(in the rows, 128 means zero)
Rotation paths and how fast each direction turns (deg/step)
Each turn is a multiple of 5 degrees from 10 to 175, or 0.
Each row of a path follows its step; steps can be skipped.
path 1
step 0: [131 124 126 120 135 127 137 127 133 130 122 134 129 129 138 127 128 123
 131 129 127 125 133 123 122 121 132 131 137]
step 1: [133 123 133 125 131 127 132 125 129 127 131 128 131 121 126 133 127 127
 125 128 124 122 124 135 118 114 132 125 122]
step 2: [136 122 126 123 130 132 127 120 129 122 125 127 133 123 130 121 125 126
 121 130 125 129 128 120 119 126 130 132 136]
step 3: [128 123 122 123 131 130 131 128 130 129 119 129 134 130 130 134 119 127
 132 132 133 123 129 133 120 115 129 125 131]
step 4: [130 117 138 116 127 128 128 129 128 129 133 123 134 123 128 128 129 123
 120 134 128 126 129 124 119 123 128 125 126]
step 5: [131 122 122 117 134 130 136 124 133 122 123 134 136 128 124 130 127 132
 126 132 126 126 127 126 128 124 131 135 136]
step 6: [124 124 127 116 133 133 127 128 127 128 125 125 130 131 128 125 125 128
 126 127 129 126 123 133 115 119 135 123 121]
step 7: [133 121 135 118 131 124 131 127 121 126 127 135 133 129 128 121 128 121
 122 129 133 124 130 121 122 123 129 133 136]
step 8: [130 127 126 124 130 131 137 127 127 120 129 129 140 128 126 131 124 132
 130 135 131 126 122 135 124 118 135 130 127]
step 9: [131 122 132 114 128 131 125 127 129 128 123 125 131 124 130 117 122 123
 122 132 131 135 122 129 123 125 129 128 126]
Speeds:
[125 126 125 129 131 128 128 130 129 131 126 128 125 125 129 126 129 126
 129 131 130 129 126 129 130 125 130 126 126]	130
[129 128 124 128 129 132 128 126 129 126 126 127 129 126 125 128 127 129
 126 129 125 131 123 129 129 131 129 129 128]	110
path 2
step 0: [129 136 127 131 121 133 127 133 126 125 136 141 127 142 124 123 130 126
 133 121 131 135 127 122 129 127 123 128 122]
step 1: [135 127 122 128 128 131 125 138 132 120 130 128 126 130 125 131 131 116
 139 117 133 128 128 130 131 127 123 121 119]
step 2: [130 132 131 137 123 132 125 131 127 131 142 130 124 138 131 133 133 123
 132 115 138 127 129 128 130 128 125 133 127]
step 3: [130 128 132 123 127 124 117 133 120 122 128 125 127 137 123 132 130 120
 133 116 137 131 122 132 129 126 126 123 126]
step 4: [131 132 128 133 126 126 130 131 122 128 132 115 125 136 137 133 134 121
 135 119 133 133 127 133 127 130 125 139 124]
step 5: [128 134 134 122 126 133 124 126 119 127 130 116 124 136 128 134 129 127
 135 122 137 135 124 123 125 120 135 123 129]
step 6: [127 133 136 122 131 125 137 131 126 124 124 117 129 136 131 128 139 130
 132 121 134 140 134 132 128 128 126 131 120]
step 7: [126 132 126 122 118 141 131 127 129 129 129 118 121 134 129 130 130 131
 133 129 132 139 123 131 130 125 134 128 118]
step 8: [127 134 136 119 128 132 133 132 133 121 132 131 136 137 128 128 133 127
 135 130 131 140 129 121 130 123 128 132 119]
step 9: [131 122 123 119 124 139 137 135 133 125 131 130 120 129 126 127 135 126
 133 125 138 134 129 134 132 123 130 130 120]
Speeds:
[126 130 124 128 127 131 129 127 125 130 130 129 125 129 126 126 129 126
 124 130 130 129 126 128 126 129 129 127 131]	155
[131 128 127 131 126 127 128 127 128 128 130 133 127 126 122 128 129 126
 130 130 128 127 130 129 131 126 127 129 126]	35
[130 126 123 125 130 125 130 131 125 127 127 128 131 127 127 124 130 129
 126 125 129 130 128 129 128 128 126 127 126]	135
path 3
step 0: [134 133 136 130 122 125 136 123 124 128 114 130 127 135 123 132 119 133
 133 124 127 129 126 125 127 134 134 125 127]
step 1: [127 138 130 119 128 125 135 131 128 129 126 137 134 119 125 132 131 122
 129 137 134 138 132 130 129 129 122 126 126]
step 2: [134 127 132 135 129 133 124 129 130 134 129 122 132 132 121 130 118 117
 132 130 136 137 124 129 120 125 129 131 132]
step 3: [124 131 133 128 118 133 140 126 121 128 117 122 133 123 124 126 125 135
 126 126 131 130 122 121 132 130 125 133 132]
step 4: [125 133 133 125 133 118 135 122 129 133 138 129 133 124 126 127 121 122
 118 136 135 133 125 126 131 127 127 122 127]
step 5: [135 136 137 127 134 132 118 129 122 127 124 123 126 130 126 130 113 131
 132 126 135 131 125 130 130 130 134 128 132]
step 6: [125 135 126 126 120 128 133 129 123 126 120 137 136 124 120 135 120 128
 127 133 128 122 132 117 130 128 124 130 127]
step 7: [134 134 138 132 127 122 130 127 130 130 126 133 130 128 135 127 122 119
 121 135 133 134 126 134 119 119 124 127 125]
step 8: [128 125 132 122 129 136 121 129 119 124 120 124 132 125 120 130 125 127
 123 130 137 130 121 132 126 133 127 138 136]
step 9: [131 120 133 126 118 123 133 122 130 132 127 133 135 126 123 125 120 127
 121 132 130 128 128 113 133 125 132 128 131]
Speeds:
[129 129 128 129 127 130 126 127 129 127 130 130 128 129 126 128 126 129
 127 120 128 129 127 127 126 132 126 131 130]	125
[126 127 127 130 129 129 131 127 127 127 126 124 127 129 128 126 129 127
 121 128 127 127 124 129 125 129 126 129 127]	80
path 4
step 0: [139 130 133 134 123 126 135 129 126 117 128 134 124 130 130 122 114 120
 127 127 129 131 134 131 139 133 133 123 129]
step 1: [136 124 118 133 135 129 133 138 124 139 128 129 115 130 127 124 134 126
 124 125 127 135 131 134 131 127 136 123 123]
step 2: [129 133 127 133 123 124 127 123 113 126 139 132 124 124 123 133 136 118
 117 129 133 130 131 131 125 131 128 135 129]
step 3: [125 123 121 130 131 130 128 121 129 128 127 132 125 123 117 124 129 118
 130 132 127 122 143 129 126 129 121 117 135]
step 4: [132 133 124 122 136 132 122 119 127 144 131 130 120 127 131 124 126 127
 133 134 133 126 127 124 132 134 121 138 134]
step 5: [132 132 123 123 123 129 124 131 132 121 121 133 129 130 115 125 123 132
 120 142 129 121 128 125 130 133 125 138 127]
step 6: [118 128 115 121 130 136 133 129 134 136 125 138 137 123 127 125 124 128
 127 125 122 128 125 131 125 137 136 130 123]
step 7: [122 128 136 126 123 131 125 125 133 133 124 130 125 127 132 137 121 123
 117 124 122 124 121 141 127 126 122 140 128]
step 8: [116 124 132 132 132 131 125 141 128 123 130 133 132 127 123 117 121 127
 130 125 124 130 124 133 128 125 113 126 127]
step 9: [123 136 140 133 131 125 137 124 124 135 128 136 125 137 136 115 123 133
 129 125 123 128 128 125 122 125 131 130 125]
Speeds:
[128 128 129 130 128 130 125 129 127 132 127 123 125 127 131 129 130 129
 125 130 128 127 125 128 128 126 129 132 130]	130
path 5
step 0: [122 125 130 133 118 134 139 128 119 121 121 133 127 127 127 119 131 131
 120 128 127 135 129 132 128 130 129 132 128]
step 1: [119 123 130 132 130 124 139 130 123 124 134 128 122 122 123 130 122 118
 124 132 127 133 123 130 133 134 132 132 134]
step 2: [125 123 121 127 130 128 130 131 129 117 138 132 126 137 130 131 121 130
 125 124 124 132 121 132 125 132 121 131 138]
step 3: [126 124 121 124 120 135 136 135 119 126 132 128 134 127 132 133 128 128
 134 121 130 125 128 131 138 134 118 125 132]
step 4: [125 124 119 121 124 129 132 131 127 124 128 130 128 121 129 120 136 126
 125 116 122 132 135 133 134 131 135 127 132]
step 5: [117 127 133 130 131 134 129 125 128 126 129 131 127 121 133 119 128 125
 125 130 129 138 134 132 134 128 124 124 142]
step 6: [127 126 132 128 129 131 133 128 128 124 134 128 127 115 137 136 120 131
 119 126 123 136 128 134 124 132 123 132 129]
step 7: [131 126 124 134 129 127 126 135 118 114 131 126 136 123 125 131 126 138
 130 127 128 136 128 132 133 130 125 134 132]
step 8: [126 122 122 123 124 125 138 121 124 116 129 121 122 125 129 130 133 133
 133 127 126 134 124 128 138 126 126 123 129]
step 9: [123 124 133 123 125 133 142 125 123 124 121 132 128 132 122 120 131 133
 122 121 127 136 126 130 126 132 125 127 134]
Speeds:
[127 127 125 129 124 127 129 124 127 128 126 127 131 127 127 123 130 127
 127 128 126 127 128 127 132 125 128 128 126]	85
[125 130 128 126 129 127 129 125 131 127 127 129 127 131 133 126 125 130
 130 129 127 128 126 128 127 127 124 124 129]	115
[126 128 127 133 128 126 127 128 125 126 129 131 128 126 131 129 127 127
 126 133 127 130 129 128 126 128 129 129 125]	65
[130 129 129 128 128 127 128 124 128 130 128 128 131 124 129 130 129 133
 129 130 128 128 130 131 127 126 131 128 132]	40
[125 128 132 129 130 128 129 128 130 132 131 128 126 127 126 124 126 129
 124 129 129 127 127 129 129 126 127 132 128]	80
path 6
step 0: [129 133 142 127 130 126 140 128 125 129 133 130 122 129 126 124 135 118
 128 134 127 130 123 128 128 119 128 130 140]
step 1: [137 134 123 126 130 127 124 126 133 128 128 128 130 127 130 127 134 116
 121 128 129 137 135 130 140 115 127 124 130]
step 2: [127 129 128 119 135 122 115 127 122 127 128 124 135 134 121 126 120 124
 129 122 124 140 136 125 129 127 129 132 127]
step 3: [114 128 137 129 126 122 126 135 119 121 123 119 123 125 124 127 129 128
 124 126 125 130 128 130 120 119 128 137 125]
step 4: [126 129 124 145 126 124 132 127 121 128 128 126 130 125 130 121 134 126
 115 122 120 125 126 130 131 122 128 123 121]
step 5: [130 128 126 126 137 122 141 121 119 131 131 129 136 136 132 119 127 126
 124 118 129 132 129 129 124 134 128 121 131]
step 6: [130 127 137 120 138 122 141 127 128 125 125 130 128 124 124 132 123 127
 126 130 138 134 123 130 124 115 128 124 127]
step 7: [138 131 137 132 131 128 126 125 131 127 125 136 128 123 120 133 129 116
 127 124 121 127 129 121 135 116 129 130 122]
step 8: [129 137 131 125 128 123 125 124 121 128 123 131 126 131 123 121 133 121
 132 125 119 135 142 127 131 132 121 132 135]
step 9: [122 133 126 126 126 117 124 130 122 127 126 119 123 129 119 118 127 125
 121 137 129 140 125 135 127 124 130 127 132]
Speeds:
[131 130 126 130 126 127 127 128 131 129 126 125 128 125 129 129 125 126
 127 128 126 125 128 131 125 124 129 125 129]	125
[129 130 129 128 128 129 127 127 126 126 126 127 135 131 127 126 126 129
 132 128 127 125 130 129 128 130 127 127 130]	120
path 7
step 0: [129 131 121 119 121 129 119 116 138 126 125 141 124 124 131 130 134 131
 133 130 135 123 127 126 124 126 119 123 131]
step 1: [121 123 127 113 130 129 131 127 129 124 121 137 130 129 133 127 129 122
 127 122 135 127 118 128 120 132 134 140 128]
step 2: [125 119 123 122 136 127 127 138 137 129 125 124 123 127 130 136 131 130
 119 119 131 126 136 142 124 130 128 128 133]
step 3: [128 117 127 128 135 138 118 132 138 136 131 127 132 130 129 121 142 132
 121 135 128 127 124 126 127 128 123 127 123]
step 4: [124 123 140 121 125 131 132 128 130 128 125 125 129 130 127 136 131 132
 124 144 123 129 130 128 120 116 133 135 120]
step 5: [141 126 132 122 121 131 125 127 124 120 130 134 129 134 128 129 133 127
 122 131 135 126 140 134 124 122 136 116 128]
step 6: [131 121 127 123 122 137 134 139 124 132 129 133 144 132 136 123 124 126
 137 132 134 124 128 133 127 133 126 125 124]
step 7: [135 119 131 119 126 126 127 131 133 134 125 130 126 120 135 129 114 133
 132 135 117 123 135 132 129 129 125 129 139]
step 8: [129 114 126 124 130 134 130 123 127 121 143 133 124 130 130 120 134 126
 128 130 119 128 127 124 132 129 134 127 141]
step 9: [121 131 125 123 122 142 147 126 133 125 137 124 124 133 132 134 127 132
 127 126 123 127 126 132 127 127 122 127 128]
Speeds:
[133 130 129 127 126 125 125 125 129 127 127 127 128 126 127 129 129 130
 124 126 126 127 129 131 128 127 125 125 131]	145
path 8
step 0: [119 117 132 126 118 128 128 129 111 125 115 129 125 128 127 128 131 123
 126 133 125 134 126 125 130 126 125 130 126]
step 1: [123 127 139 127 129 128 126 136 117 127 119 139 129 124 121 124 126 136
 126 130 123 126 120 123 126 125 134 125 119]
step 2: [132 124 131 126 137 126 126 139 128 136 123 136 131 131 126 131 123 133
 129 122 122 118 116 126 132 117 124 125 127]
step 3: [130 120 128 128 128 128 129 140 123 145 129 122 127 135 129 129 127 129
 124 114 129 122 127 132 126 127 120 127 132]
step 4: [121 134 137 137 128 131 136 130 118 143 126 128 127 130 130 132 125 121
 126 124 136 131 129 135 124 131 125 129 133]
step 5: [123 139 136 134 122 130 130 130 125 135 123 130 127 122 134 124 126 120
 128 136 129 135 121 121 127 121 119 126 137]
step 6: [130 134 138 129 122 117 125 141 132 127 128 126 123 122 132 119 133 124
 128 128 117 136 120 126 129 126 123 129 126]
step 7: [133 128 136 132 132 123 130 141 126 124 130 133 127 128 133 130 132 120
 125 116 117 131 131 127 140 129 133 127 124]
step 8: [129 132 131 133 130 126 122 134 121 130 133 132 126 130 130 132 136 127
 121 117 137 123 138 120 138 122 132 119 130]
step 9: [126 142 133 124 135 120 129 127 127 138 134 118 128 121 125 131 133 131
 125 125 136 124 131 127 127 121 132 118 132]
Speeds:
[132 128 127 126 134 130 126 128 127 132 129 128 128 130 130 129 131 130
 129 127 130 128 128 126 129 131 128 127 126]	65
[131 126 128 129 128 126 127 128 127 128 132 127 132 131 126 130 127 125
 124 126 132 127 126 127 126 128 130 128 130]	70
[125 130 126 131 126 131 127 127 123 128 126 131 128 127 130 129 127 128
 128 127 132 129 129 127 127 128 133 127 127]	95
[128 125 127 129 130 126 129 130 129 129 129 130 128 126 125 126 127 128
 128 126 130 126 132 126 129 123 130 129 123]	60
